Each path is a new rotation, seen through one point. The rows after it are directions, each followed by how far the rotation turns it, in deg/step (0 if it stays put).
Each turn is a multiple of 5 degrees from 10 to 175, or 0.
Each row of a path follows its step; steps can be skipped.
Path 1:
step 0: 27 245 -285 4 265 -132 19 -118 -112 44 -109 -98 -56 -171 54 354 -93 413 36 117 56 246 120 90 71 -165 -225 -235 -25 10 44 -302 -183 367 289 327 9 -111 10 -50 -166 194 119 349 191 -241 11 -84 111 -209 363
step 1: 93 -52 -285 6 99 16 88 -255 8 189 -242 50 435 -151 142 210 79 -172 144 -243 -4 21 146 -140 364 224 139 322 -55 175 -260 -48 -51 215 -92 -42 294 272 137 110 200 -132 -349 1 206 101 138 -288 17 -158 -181
step 2: 60 -193 83 -282 89 -64 70 124 51 13 -184 -278 363 96 -22 405 175 -374 -219 -71 -182 440 -119 15 30 -296 24 -138 -57 -58 250 236 -98 194 52 -171 -51 117 -78 -207 -161 -143 102 153 -215 -9 20 -63 -71 326 316
step 3: 48 -97 69 211 144 173 100 -119 314 -63 117 106 -61 -69 53 -190 43 -318 -490 21 -154 -114 10 -332 -224 350 -45 314 -303 -3 -17 16 -184 -83 61 -146 371 -19 -249 78 12 38 -12 41 -340 316 119 189 8 -195 146
step 4: 224 64 18 42 159 -290 155 139 -33 63 -103 -195 -429 252 193 363 -6 312 -272 135 -47 301 127 -130 -327 -2 -453 -135 48 -404 -153 -83 9 -1 -217 -172 74 -197 188 -8 -89 146 88 86 120 -47 1 195 4 18 68
step 5: -134 -224 14 -257 103 -136 -4 -271 64 58 16 103 -48 -120 69 -348 88 306 -107 -63 2 -20 -7 59 38 208 -190 -13 -14 36 -178 -93 282 10 -45 259 215 356 191 99 200 -25 -414 107 361 213 502 -29 -100 -241 196
step 6: -3 -325 62 -237 254 180 -176 -222 79 18 122 -539 142 165 -121 400 -11 96 -94 59 95 219 158 136 295 -329 -11 158 189 -106 -212 182 236 -92 136 30 -210 -15 83 314 -126 -92 93 156 60 -69 -6 -188 191 194 20
step 7: -447 25 -182 -246 185 263 -130 3 -99 -280 219 176 187 60 -46 35 -137 -288 -46 357 152 -128 54 -30 61 52 -182 207 -257 8 -16 -197 -143 230 275 -250 116 87 -324 -177 -25 -108 -75 103 -130 243 217 -250 -113 -255 63
step 8: 163 0 160 -60 216 -48 177 106 -176 -145 -232 -179 -5 18 -164 272 157 87 -70 123 -55 -57 223 42 262 -55 -86 187 -278 -284 -216 -49 -354 116 -289 -121 319 88 -24 -240 -360 50 174 -20 -68 -125 -223 412 223 57 -322
step 9: 131 232 -153 -249 -204 -199 268 99 164 195 87 -78 202 46 -89 -232 79 132 -329 241 -104 -218 -340 -231 -13 -57 7 -56 -140 27 -64 156 -91 139 -56 -285 76 235 96 -147 144 14 -302 4 275 78 302 304 -470 -53 20
-105 -56 32 -43 55 50 -95 111 19 -76 28 2 -14 42 -15 54 -65 -90 61 -95 -2 5 -35 65 -66 4 3 46 30 23 61 11 -61 -41 31 -105 136 -8 -52 72 -26 45 -42 19 -47 -14 -28 94 -4 33 7 : 80
2 152 -17 76 23 27 -72 82 50 -35 58 -46 90 -1 42 56 9 41 40 41 43 -2 -74 -14 162 20 -6 -13 65 66 -29 69 -46 10 -18 29 25 100 -24 -116 20 31 11 51 -50 -34 16 48 32 -51 -17 : 45
-65 -15 -59 37 23 -96 -11 -24 -61 42 -62 58 4 49 41 30 82 53 42 -16 -52 -118 77 28 -11 -7 -119 30 31 25 -4 35 -41 102 -7 26 -16 -122 21 -29 25 36 -44 47 -12 21 -33 158 -12 -79 -34 : 90
75 36 20 -28 1 -93 17 97 -90 7 -46 5 25 -76 -18 2 -29 75 62 -147 0 -3 111 -6 40 80 34 -37 19 -42 -20 -41 50 16 5 -74 81 77 12 -37 -23 4 11 4 138 11 85 42 -50 38 -48 : 95
